First come named turns, each shown by rows before and after it. For each pair of rows after them, which turns, in which order, take the first row to the second? The first pair is done for you.
j_396:
[-15 -36  -2  -5   5  29 -31 -14   5 -27] => [-10 -36  -2   1  10  34 -23 -18  16 -20]
[ 11  15  -4 -27   0 -20  31   4 -15  23] => [  3  14  -3 -34  -8 -25  27  14 -16   9]
[ -4  17  22 -26 -17 -14 -22  20   5 -30] => [ 10  15  22 -10 -21   6  -3  14  41 -21]
j_92:
[ -5 -30   1 -11  15   4 -25  -7 -43 -28] => [ -7 -28  -3 -10  13   0 -27  -4 -44 -28]
[ 33  13 -10   1  12  -6  19 -32  -9  15] => [ 21  31 -16 -10  10 -13  18 -16 -19  10]
[ 32 -26  31   7   8 -21 -26 -13 -28 -20] => [ 32 -18  27   6  20 -20 -24 -15 -41 -10]
j_542:
[-19 -15  -2 -10 -23  -5 -39  -5 -13 -25] => [-24   8  -7 -15 -21  -9 -33   4 -24 -17]
[-10  31  -5  -9  -7 -13  -4  18  -6   5] => [ -6  12 -10  -8  23   9 -15 -12 -11  21]
[-21  -8   9  -7   2   5  -7   2   7 -19] => [-23   1   9  -6   1   0  -6   8   6 -16]
j_626:
[ 14   0   6  13  -4 -23  16 -20  -3   8] => [  5 -13  12   1 -21 -23   4  -8   2 -20]
[ 28  -8  10   7 -50 -22  17   5  29  10] => [ 35 -19  12  12 -38 -23  15 -16  18  25]
[  3  17 -19  -4  42   1  23 -21 -33  49] => [-22 -44  -1 -27   6   8 -31  -2 -26 -41]
[ -5 -34   4 -19 -16  17 -24   3  30 -45] => [  3  42 -15  -3   2  10  30  10  39  23]
Now pairs of rows:
(2 to 3 turns a pair)
[ 26   5   5  26  -2 -10  14 -33  -3  38] => [  0  30  -1  -4  -6 -38  -3   1 -39  16] | j_92 j_396
[ 27  -9  11  19  -1 -11  12 -23 -12  26] => [  9 -13  11  -5  -4 -22 -16  -5 -43   0] | j_92 j_92 j_626
[  5 -20   6  -9  13  -2 -21 -10 -26 -15] => [ 18 -22  10   8   4  23   0 -12  23 -11] | j_396 j_396 j_396
[-24 -26 -12 -16  45  21 -39  -8 -18  -1] => [-40  27 -25 -31  32  14 -20  33  -4   1] | j_92 j_626
[-20 -49   4 -10 -12  47 -15  30  48 -40] => [  5 -41  24  12 -61  -4   4  21  44 -39] | j_626 j_626 j_542
[-18  45 -18 -26  33 -48  -6  19 -70  35] => [-10 -55   9 -18  23 -25 -57 -19 -66 -20] | j_626 j_542
[  7 -41   6   3 -10 -15 -27 -17 -22 -16] => [  7   1  -6   0  -2 -36 -13  -8 -45   8] | j_626 j_626 j_396
[  0  36 -31   3  27  14  34  -8   7  50] => [-16   5 -22 -22  24 -20 -15  -7 -66  12] | j_396 j_396 j_626
[ -3  50  -2 -23  -8 -35  -6  17 -31   5] => [ 23 -14  24  11 -36   1   0  -6  44 -24] | j_396 j_92 j_92
[ 17 -29  -5  29  20  13  -4 -23 -12  40] => [  0 -51   5  19 -12  25 -19   2  20 -17] | j_626 j_92
[ -7 -19  -2  -8  -4  -7 -19  -9 -16 -20] => [ -5  -2  -7  -9   3 -17 -16  -9 -29  -7] | j_626 j_626 j_396
[ -9  21   7   4 -17  -2  29  17  11  19] => [-20 -18  13 -13 -19  -3 -14  15 -18 -17] | j_626 j_92 j_626
[ 31  -3   8  22  -9 -12  16 -27   8  17] => [ 14 -14  17   3 -32 -28  -8  -9 -11 -21] | j_542 j_396 j_626
[ 29 -11  13  14 -35 -10   0  -6   4  -6] => [ 25   9  -8   8  11   7  -1 -16 -13  37] | j_626 j_542 j_542
[  3  41   2  -1   8 -26  29   4  -8  33] => [-13 -35  17 -15  -5  12 -25   8  10 -40] | j_542 j_626
[-34   0  12 -16 -30  16 -20  41  18 -47] => [-30  33   9 -13 -35  -3   1  50  15 -28] | j_92 j_542
[  5 -34  -8 -13   3   2  -3 -41 -54 -14] => [ -6  -1  -6 -19 -34 -32  12  -5 -50 -30] | j_542 j_542
[ 22   5  28  25 -71 -31  36  12  31 -27] => [  1 -43  19 -14 -19 -29 -40  -8 -60 -45] | j_542 j_626 j_396
[  6  -3  -5   2  14  -7  35 -21   3  26] => [ 11 -29   7   3 -16 -19  26 -21  11  -6] | j_542 j_542 j_626
[ -1 -27  14  12  15  23  -3 -21   5  19] => [-21  14  -1  -8  24   5  -3   6 -24  24] | j_92 j_92
[-26  14   0 -24 -15  -7  -8  42 -19 -23] => [-17  24  -8 -23   6 -21  -1  23 -45   7] | j_626 j_396
[  6 -51   9  -4  11  17 -34 -12 -23   2] => [-17  34 -11 -22  -4   5   5  51   0  11] | j_92 j_396 j_626
[ -7 -30   8  -8 -13   6 -36   5  -2 -44] => [  5  45 -12   3  14 -19  11   3 -26  31] | j_542 j_626
[  3 -46 -11   2  25  14 -27  -6  -3 -22] => [-24  10 -24 -21  17   5  -9  42  -2 -24] | j_92 j_92 j_626
[-21   0  -8 -34 -13  -6 -39   8  -6 -35] => [ -1   4 -20 -14  35  20 -21 -32  -7  25] | j_626 j_396 j_542
[  9  -8  -8   2  28  15   1 -17  -7  23] => [  6   7   5   0 -29 -16  13  13  14 -14] | j_542 j_542
[ -4  23 -14   2   2  10  14   0  21  14] => [ -5  28  -7  -7 -22 -21   5  12   0  -6] | j_626 j_542 j_542
[-12 -18  -4  26  12  21   8 -19 -16  20] => [-22 -18  -1  24 -10  33   7   2  15  -6] | j_626 j_396
[-32 -19   5 -49  -4  -1 -47  34 -40 -40] => [-27  54  -5 -35 -22 -10  10  68   3  -9] | j_626 j_92
[ -8  38 -16  -7   7  -5  17  15   7  18] => [  4  26 -17   0  23  -4  16  -5  -1  35] | j_626 j_626 j_626
[  9  -5  12  34   7 -15   5 -50 -15 -26] => [-24  43   0   7  -6 -12  11   7   1 -47] | j_626 j_542 j_92
[ -5   3   1   3 -28 -26   5   8  -4 -29] => [  8  -5   1  10 -12 -33   2 -15 -26 -10] | j_626 j_396 j_626
[  0   5  14   6 -30   2   9  15  25 -19] => [ -1 -19  16  -1 -16 -14 -15  -1 -18 -27] | j_626 j_396 j_626
[ 25   6  -9   3 -41   1   2  11  11 -10] => [  6 -18 -13 -13 -10  28 -27   9  -8 -17] | j_542 j_542 j_626
[-11   7 -11 -12  47  25 -11   4   9  19] => [-1 30 -9 -3 20 15 18 14 35 23] | j_626 j_542 j_626
[  0 -20  10  11 -16 -12   0  -9  -5 -15] => [ -5 -13   8   3 -18 -10   1   1   1 -20] | j_626 j_626 j_626
[-26  38 -15 -24  -2   1  10  36   9   2] => [  1   7 -12 -11  21 -19  -6 -18 -44  30] | j_92 j_626 j_396
[ -9  36 -12  -5 -31 -33 -14  14 -28  -3] => [  8 -36  -4  12   0  13 -39 -40 -15   2] | j_542 j_542
[ -8  49   6   3  -4 -12  27  19  15 -16] => [-11  -4  21  -4 -13  -8 -10   5   5 -56] | j_626 j_626
[-11  11  -6 -19 -15 -35 -28   9 -52 -28] => [ 18 -16   1   4   1 -29 -24 -37 -55  -3] | j_92 j_626 j_626
[-10  27 -10  13  -5   7  -1  28  16 -10] => [ 18 -18   5  34  -3   4  -8 -15  10  -4] | j_626 j_542
[ 15 -18 -23 -10   4  30  -4 -28   3  20] => [ 19   2 -15  -1 -35   9  21  -7  28  13] | j_542 j_626
[-20  24  -5 -10  24   9  -6   4  12 -18] => [  0 -13   7  10   9   8  -5 -19  26 -28] | j_396 j_626 j_542
[-17  16 -14 -12   1  28  18   9  41   9] => [  3  -2  -1   1 -25  13  24   3  51  -3] | j_396 j_542 j_542
[  3 -18  16   8   3  24  -3 -42 -11  17] => [-31  16  13 -20 -32   9  -4  20  -1 -22] | j_396 j_626
[ 23 -16  22  15 -20 -47 -13   8 -12 -20] => [ 29 -21  19  19 -20 -38  -9   0  -2 -19] | j_92 j_396
[-24 -27   7 -32  -5   7 -28   5 -21 -31] => [  8 -18   0  -1  30   9  -3 -39 -31  33] | j_92 j_626 j_626
[ -5  37 -31  -1  42  22  13  -1  13  59] => [-41  23 -27 -35   7  23 -19  47  20 -17] | j_626 j_92 j_626
[ -6  39 -24  10  25  11  24  14  25  32] => [ 23 -52  14  27  -8  -9 -10 -29  11 -14] | j_626 j_542 j_92
[-11  33  -5 -11  16  -1  26  14  -5  32] => [  8 -33  21  10 -14  15  14 -10  32  -3] | j_542 j_542
[  6 -10  -1  -7  25  -3  -2 -30 -28  16] => [  6 -26  16  -6 -20 -17  -5  -9  -4 -32] | j_92 j_542 j_542
[ 20  16 -10  31  27   6  36 -24  40  61] => [  1   3 -20  11  63  32   8 -24  22  60] | j_92 j_92 j_542
[-14 -31   0 -14  30  27 -32 -12 -11  -3] => [-18  12 -13 -23  34   4 -19  -3 -32  17] | j_626 j_626 j_396
[ 17 -25  10  25 -16 -21  -2 -19   1 -12] => [ -1  -3   3   3  -6 -37 -13  -2 -35 -11] | j_92 j_92 j_396
[-16  58 -19 -13  27   5  -3   4 -20  31] => [ 11   3  -6  12  35  15 -18 -45 -24  39] | j_92 j_396 j_626
[  3  54 -14 -13   8 -31  21  12 -20  34] => [ -1 -18   1 -21  12 -30 -29 -15 -56  -5] | j_626 j_92
[  0 -22   8  -3   1  36  -9  16  34 -15] => [ -2  32 -11  -8  26   9   8  20  -8  30] | j_626 j_396 j_92
[  5  -1   7  24   4   1  15 -39  -5  13] => [-11 -21   9   6  -6   1 -12 -23 -19 -25] | j_92 j_626 j_92
[-12  -2  31 -11 -49 -29 -11  23 -18  -7] => [  8   0  18  11   8  -9   6 -22 -32  59] | j_626 j_542
[ 15  -2  20   9 -55 -32  11  20  13 -31] => [  6  -1 -12   0  52  14  -1 -25 -37  41] | j_542 j_542
[ 21  19   1   4  -1 -47   3  -4 -62  16] => [ 21 -35  22   7 -31 -31 -18  -6 -32 -36] | j_626 j_92 j_92
[  9  39 -21 -16  34  41  -4  13   5  19] => [ 13  36 -14  -7  16  49   3  18  34   8] | j_92 j_92 j_396
[-19  19 -13 -26 -10  -4   0  35  -2 -20] => [  5 -32   5   0 -21  15   1   0  36 -27] | j_92 j_92
[-11  18   6  -6 -41   3  10  42  45 -28] => [  5 -57  21   2 -19   9 -30 -14  10 -38] | j_626 j_626
[-31  42  -3 -29  -8   3   8  22 -18 -10] => [  6 -27  19  13 -18  32   9 -29  28 -12] | j_92 j_92 j_92
[  5  -3   6  12  25  22 -16  -7  23  24] => [14  2 11 21 -2 11  0  0 38 15] | j_542 j_626
[ -9   8 -15   9   1  20   0  21  20 -16] => [ -8  -2  -9   3 -13   6  -9  23  10 -34] | j_626 j_626 j_542
[  4 -37  19  10  -2 -10 -32 -31  -7  -1] => [  2 -37  20   9 -14  -3 -30 -16  10 -17] | j_396 j_396
[-25   1   6  -8 -35  10 -10  43  30 -46] => [-33  40 -19 -14   8  27   7  48  27   0] | j_542 j_396
[ -5 -15  16  15  -9  14  13  15  32   2] => [-13  12   3   6  17  14  15  19  10  27] | j_542 j_542
[10 10 12 11 -3 17 21  1 29 26] => [ 12 -16  26   9 -34  -9   3  -2   8 -11] | j_626 j_396 j_542
[-21 -22   3 -24   1  14 -21  10   0 -25] => [-10  30 -10 -12  18   0  16   7  -6  27] | j_542 j_626
[ -8  -8  -3  -4  19  25   2 -12  16  14] => [-22  10  -6 -13  16  21  -2   8  18   5] | j_92 j_626 j_626
[ 17 -39  18  24 -21  -2  -3 -10  29 -19] => [  9 -28  18  19 -31  -3   2   5  39 -24] | j_626 j_626 j_626
[-29  40 -12 -16  30  -2   4  25 -29   2] => [ -2 -48  15   6  16   8 -22 -24 -17 -24] | j_626 j_542
[ 21 -21  -1  11   2  -9 -16 -19 -40  11] => [ 22 -10  -2  12 -12 -22 -11 -11 -40   4] | j_542 j_92 j_92
[ 12  -6 -16   8  39 -10  -1 -29 -45  41] => [ 19 -33  11  27 -34   8  13  -3  48 -21] | j_542 j_626 j_92
[ 22 -43  11   1  -6  -5   0 -33  -6  10] => [ 11 -30  13  -4 -34   3  15  -1  36  -8] | j_626 j_92
[ -4  31   0   9 -35 -17  20  24  28   2] => [ 25 -13  12  31 -29 -28   8 -25   7  13] | j_626 j_542
[ -6  24  -2 -15  -9  -6   8  38   1  -1] => [ -4 -19  11 -22 -12  -3 -17  18 -13 -25] | j_626 j_626
[-16  -5  -6 -21  17  -2 -24   1 -37   5] => [ -5 -19  -7  -9  30  24 -18 -17 -16  18] | j_92 j_626 j_542
[  1  28   0  -4 -21 -11 -11 -15 -43  22] => [-24  25  -7 -21 -14  14 -24   8 -31   0] | j_542 j_626 j_542
